Rows are one point carried round by a steady rotation, each followed by how many ticks it has turned.
The counts run from 0 to 139.
[ 1.55 -0.03  1.12  0.11  1.08 -1.39  2.32 -5.29  1.57  4.06 -0.56 -1.13
 -3.08  2.11 -0.97  4.17 -1.02 -1.66  0.58 -0.77  1.51 -0.11 -2.28  0.80
  2.35 -1.40 -2.55 -0.47 -2.66  1.80  1.55  1.72 -0.26  0.55  5.10 -2.15
  1.18  1.49 -2.24 -0.18 -2.45 -0.88]
106
[ 2.69  3.03  3.55  3.06 -0.62 -3.02  0.94 -3.41  1.25  0.46  0.18 -1.33
 -2.12  0.49 -0.06  5.21 -1.59 -2.53 -0.10  1.39 -0.19  0.38 -1.35 -0.26
 -1.06 -1.66 -1.27  1.98 -0.95 -0.52  2.25 -0.74  2.38 -0.29  4.73 -2.43
  0.09 -0.35 -1.28  2.74 -0.28 -3.65]
139
[ 0.37  2.42  1.95 -1.08  1.27 -4.30 -0.46 -4.96 -1.53  0.96 -0.55 -0.13
 -1.40  2.74  1.52  3.37 -2.04 -1.53  1.77  1.64  1.16  0.95 -0.68 -1.85
 -0.10 -0.45 -3.22  1.75 -2.30 -0.38 -1.66  0.53  1.86  1.72  4.94 -2.84
  0.98 -0.04 -1.61  3.04 -1.24 -2.76]
63
[ 0.34  3.66  2.35  1.02  0.00 -3.97  1.72 -4.57 -1.48  2.07 -0.29  1.14
 -2.03  1.31  0.35  4.60 -1.34 -0.82  2.71  1.64 -1.97 -0.81 -0.77  0.66
  0.33 -0.86 -1.16  1.27 -0.83 -0.72 -0.84 -0.77  0.51 -0.39  4.99 -1.52
  0.18 -0.78 -0.31  3.67 -1.23 -3.62]
9
[-0.99  1.76  2.73  0.96  0.95 -2.49 -0.46 -4.96 -0.46  2.22 -0.01 -1.76
 -1.12  3.64  0.94  2.00 -2.88 -1.49 -0.26  1.84  2.58  0.31 -1.01 -1.45
 -2.46 -0.66 -2.23  2.23 -2.95  1.58  0.00  0.59  2.52  1.81  3.71 -2.90
  0.61  0.87 -2.42  2.10 -2.07 -2.34]
61
[ 0.76  2.90  4.82  3.33 -0.09 -1.61  1.10 -5.09 -0.44  0.67  0.05 -2.11
 -2.48  0.90 -1.57  3.28 -2.45 -2.29 -0.28 -0.09  1.47  0.15 -1.02  0.74
 -2.19 -2.24  1.58  0.78 -0.02 -0.60  3.14  1.02  3.55 -1.94  3.74 -1.17
  0.94 -0.04 -0.28 -0.14 -0.52 -2.66]
79
[-0.72  1.90  2.11 -0.35  1.77 -3.56 -0.27 -5.62 -1.46  1.61 -0.86  0.90
 -1.31  2.63  0.93  2.06 -2.20 -1.55  2.09  2.19  2.14  1.37 -0.97 -0.62
 -0.62 -1.71 -2.64  2.72 -3.17  0.29 -0.47  0.99  0.67  2.46  4.14 -2.93
  0.57  0.45 -1.75  2.78 -1.72 -2.75]
126
[ 1.22 -0.93  1.46  0.98  1.62 -1.23  1.54 -6.23  0.86  3.30 -0.97  0.19
 -2.13  2.69 -1.06  1.89 -0.94 -0.51  1.78  0.59  3.76  0.26 -2.22  2.88
 -0.60 -2.06 -1.16 -1.26 -3.67  1.73  2.37  0.64  1.22  2.02  3.49 -3.44
  0.65  1.40 -1.36  1.23 -0.74 -2.23]
39
[-0.38  4.12  4.96  0.33  0.46 -3.48  0.36 -4.63 -1.74  0.78 -1.03  1.12
 -1.62  1.86 -0.54  2.04 -3.04 -1.88  2.65  0.24 -1.35 -0.96 -1.21  0.17
 -0.98 -1.63 -0.39  2.85 -1.80 -1.67 -0.03  0.57  1.33 -2.27  4.78 -0.76
  0.79  0.25  0.95 -0.40 -2.96 -3.15]
132
[ 0.08  3.39  4.28  3.04  0.93 -3.14  1.43 -4.74 -1.32  0.91 -1.12  1.88
 -1.29 -0.06 -0.47  2.27 -2.90 -2.16  1.23  2.71 -0.15  0.34 -1.81  1.44
 -1.09 -2.94 -0.50  3.12 -1.62 -0.52  2.02 -0.81  1.19 -0.99  3.68 -2.29
 -0.18  0.31 -0.36  2.04 -2.13 -4.01]
135
[ 1.13  3.80  4.93  2.88 -0.28 -2.35  1.46 -4.83 -0.22  0.10  0.09 -1.60
 -2.23  0.97 -1.28  3.70 -2.87 -1.91  0.30 -1.16  0.39 -0.40 -1.57  0.58
 -1.22 -1.64  0.78  0.16  0.67 -1.34  1.63 -0.10  3.67 -2.90  4.11 -0.76
  0.17 -0.57  0.32  0.18 -0.48 -2.78]
78
[ 0.55  3.02  3.73  3.18  1.85 -2.43  0.60 -6.42 -1.05  0.87 -0.38 -0.24
 -2.29  0.07 -0.11  2.44 -1.31 -2.64 -0.54 -0.02  2.52  1.48 -1.79  1.43
 -0.40 -2.76  0.05  0.47  1.59 -0.39  1.50 -0.04  3.17 -0.78  2.89 -2.56
  1.02 -1.06 -0.30  3.09  0.71 -2.47]
81
[-0.53  1.66  3.45 -0.35  4.08 -3.17  1.29 -4.64  0.58  3.22 -1.22  0.67
 -1.95  1.31  0.25  0.61 -3.19 -2.39 -2.22 -1.00  2.14 -1.39 -2.93  1.52
  0.12 -0.07 -1.92  0.06 -1.96  2.61  1.82 -0.87  1.85 -0.52  2.73 -2.95
 -0.21  1.88 -0.93  1.80 -4.15 -1.25]
114
[ 0.52  4.32  2.71  2.26 -0.35 -3.59  1.65 -3.90 -0.74  1.83 -0.51 -0.16
 -2.06  1.03  0.09  4.28 -2.46 -1.58  1.89  1.26 -1.25 -2.24 -2.16  0.69
  0.56 -1.03 -0.34  2.04 -0.75  0.18  0.06 -1.51  0.49 -0.93  4.97 -1.43
 -0.67 -0.73 -1.03  3.16 -2.18 -4.06]
73
[ 0.20  1.97  2.57 -0.64  2.91 -3.28  1.51 -3.88  1.08  3.43 -1.31 -0.08
 -1.97  1.17  0.26  2.16 -2.58 -2.58 -1.66 -0.43  0.63 -1.64 -2.66  0.38
  0.67 -0.01 -2.61  0.82 -2.34  2.76  1.46 -0.37  0.84 -0.72  3.85 -3.02
 -0.17  1.63 -2.06  1.44 -4.99 -1.44]
51
[ 1.94 -0.73  3.60 -1.17  2.13 -2.07  0.98 -5.35  0.38  2.62  0.72  1.83
 -1.91  2.19 -1.91  2.96 -1.29 -0.13  1.60 -0.54  1.87  0.04 -0.62  2.50
 -2.41 -0.58  0.39 -2.70 -3.69 -1.52  3.08  0.27  3.48 -0.10  3.17 -2.59
  0.30  2.34  1.44  0.95  0.53 -2.31]
35
[ 1.01  0.28  1.73  0.62  2.53 -2.20  1.91 -5.58 -0.41  4.33  1.15  1.40
 -2.06  1.22 -0.64  4.89 -0.19 -0.27  0.43  1.16  0.47 -0.08 -0.56  2.67
 -0.95 -0.70 -0.11 -2.28 -2.75  1.24  1.85 -0.90  1.93  0.50  3.03 -2.82
  0.25  0.80  0.16  5.06  0.69 -2.91]
94
[ 0.61  2.71  4.28  4.47 -0.11 -0.97  1.28 -5.22  0.17  1.61 -0.59 -0.81
 -2.30  0.44 -1.44  3.33 -1.95 -2.21  0.01  1.64  1.53  0.21 -1.30  1.87
 -1.86 -2.91  1.59  1.17 -0.43  0.58  3.38 -0.06  2.84 -1.29  3.20 -1.72
  0.49  0.12  0.07  1.28 -0.09 -3.46]
16
[ 2.31  2.60  3.31  2.84 -1.51 -2.81  1.84 -3.19  1.75  1.11  0.55 -0.96
 -2.04  0.40 -0.80  6.01 -1.70 -2.02  0.99  1.44 -1.68  0.09 -1.42 -0.34
 -1.10 -1.50 -0.49  1.76 -2.15 -0.71  2.49 -0.54  1.57 -1.01  5.41 -1.59
 -0.12  0.26 -1.05  1.76 -0.87 -3.50]
75
[-1.30  3.10  2.37  2.13  0.91 -1.99  1.11 -5.30 -1.59  3.10 -0.69  0.55
 -1.83  1.58 -0.09  3.93 -1.71 -1.48  2.29  3.57 -0.99  0.58 -0.01  0.12
 -1.75 -1.33  0.27  3.09 -2.57  1.41  0.53  0.19  0.01 -0.09  4.23 -1.86
  0.75  0.34 -0.90  3.31 -1.61 -3.64]
7
[ 1.08  2.33  3.57 -0.01  2.04 -2.62  1.01 -6.02 -0.79  1.77  1.13 -1.34
 -3.22  0.94 -0.44  5.21 -1.05 -1.68 -0.16 -3.07  0.78  0.74 -0.94  0.15
  0.73 -1.31 -0.74 -2.06  1.55 -1.00  0.92  1.98  3.38 -1.79  3.67 -1.00
  2.36 -0.49  0.86  0.98  1.10 -1.07]
23
[ 0.15  1.54  3.97  0.40  2.34 -1.33  0.66 -6.33 -0.36  2.62  1.38 -1.71
 -3.42  1.07 -1.29  4.41 -1.38 -2.40 -0.64 -2.21  0.25  0.53 -0.06  0.17
 -0.23 -0.54  0.92 -0.97  0.46 -0.12  1.76  2.61  3.38 -2.98  3.22 -0.66
  2.49  0.62  1.01  0.09  0.15 -0.80]
24
[ 0.82  1.96  1.79  2.70  1.06 -2.19  1.51 -5.44 -0.21  3.00  1.02 -2.56
 -2.94  0.39 -0.16  6.11 -0.65 -2.78 -1.08  1.00  0.93  1.04 -0.31 -0.48
  0.01 -1.36 -0.51  0.06  0.45  1.54  1.94  1.62  2.24  0.06  3.44 -2.05
  2.05 -0.18 -1.83  3.09  0.76 -1.46]
84
[ 1.02  2.98  2.32  3.83  0.98 -2.78  1.51 -5.97  0.05  1.34 -0.47 -0.78
 -2.54 -0.04 -0.29  3.81 -1.40 -1.88 -0.11  0.02  1.98  0.29 -2.06  2.03
  0.74 -2.63 -0.38 -0.56  1.29  0.32  1.66 -1.00  2.35  0.06  3.70 -2.18
  0.77 -1.49 -0.99  3.28  0.50 -2.55]
18
[ 3.10 -0.34  2.52 -1.87  2.14 -2.41  0.75 -4.73  0.84  1.52 -0.49  0.56
 -2.65  1.19 -1.12  3.40 -1.25 -1.83  1.45 -0.98  1.14  1.55 -1.92  1.03
  1.47 -2.13 -2.74 -0.34 -3.59 -1.07  2.50  2.13  1.25  0.21  5.42 -2.79
  1.26  2.44 -0.11 -1.57 -1.53 -1.04]
44
[ 2.80  2.93  4.12  2.15 -1.03 -3.37  0.79 -3.57  0.77  0.01  0.56 -0.02
 -1.99  0.02 -0.44  4.91 -1.70 -2.17  1.31  0.72 -1.25  0.67 -1.29  0.48
 -0.78 -1.94 -0.89  1.14 -0.93 -2.20  2.35 -0.42  3.11 -1.22  5.04 -1.97
  0.02 -0.05  0.32  1.49  0.48 -3.80]
76
[ 1.78  1.82  2.03  1.38  1.73 -2.83  0.94 -5.72 -0.51  1.85  0.98 -1.22
 -2.80  0.29  0.56  6.62 -0.34 -2.28 -0.54  0.05  0.11  2.21  0.19 -0.30
  0.77 -1.32 -1.36 -0.06  0.24  0.11  1.67  2.00  2.71 -0.13  3.80 -2.44
  1.92 -0.58 -0.19  3.43  1.47 -1.55]
85
[-1.01  3.38  4.72  2.16  0.61 -2.04  0.83 -4.52 -1.02  1.50 -0.83  0.68
 -1.91  0.51 -0.90  2.03 -2.52 -2.07  1.24  2.90 -0.55  0.09 -1.07  0.59
 -2.17 -2.52  0.86  3.62 -2.62 -0.13  2.58  0.21  0.85 -1.42  3.79 -1.05
  0.00  1.29  0.16  0.55 -2.53 -3.58]
134
[ 0.31  2.70  4.37 -0.82  1.24 -3.49 -0.53 -5.10 -2.19  0.59 -0.44  1.66
 -1.53  1.68 -0.02  2.78 -2.41 -1.62  2.98  1.11 -0.28  1.35  0.20 -0.55
 -1.25 -1.41 -0.65  3.15 -2.82 -2.74  0.24  1.86  1.76 -0.84  4.47 -2.31
  1.20  0.48  1.55  0.67 -0.86 -3.25]
67
[-0.20  1.60  3.70  0.36  1.77 -1.45  1.27 -5.33 -0.86  3.30  1.47 -1.06
 -3.11  1.18 -1.14  5.73 -0.91 -1.61 -0.27 -1.25 -0.90  0.57  0.74 -0.69
 -1.42 -0.15  0.98 -0.87 -0.71  0.35  1.56  2.66  3.28 -2.70  3.16 -0.63
  2.53  0.96  1.35  1.08  0.60 -1.15]
88
[ 1.21  3.13  2.25  3.38  0.13 -2.29  2.25 -5.52 -0.04  1.95  0.34 -2.56
 -2.53  0.92 -0.22  5.01 -1.30 -1.87 -0.77 -1.02  1.69 -0.74 -2.04  1.22
  1.04 -1.73 -0.71 -0.88  1.39  1.28  0.98 -0.20  2.05 -0.46  4.23 -1.64
  1.18 -1.17 -2.14  2.62 -0.16 -1.99]
19
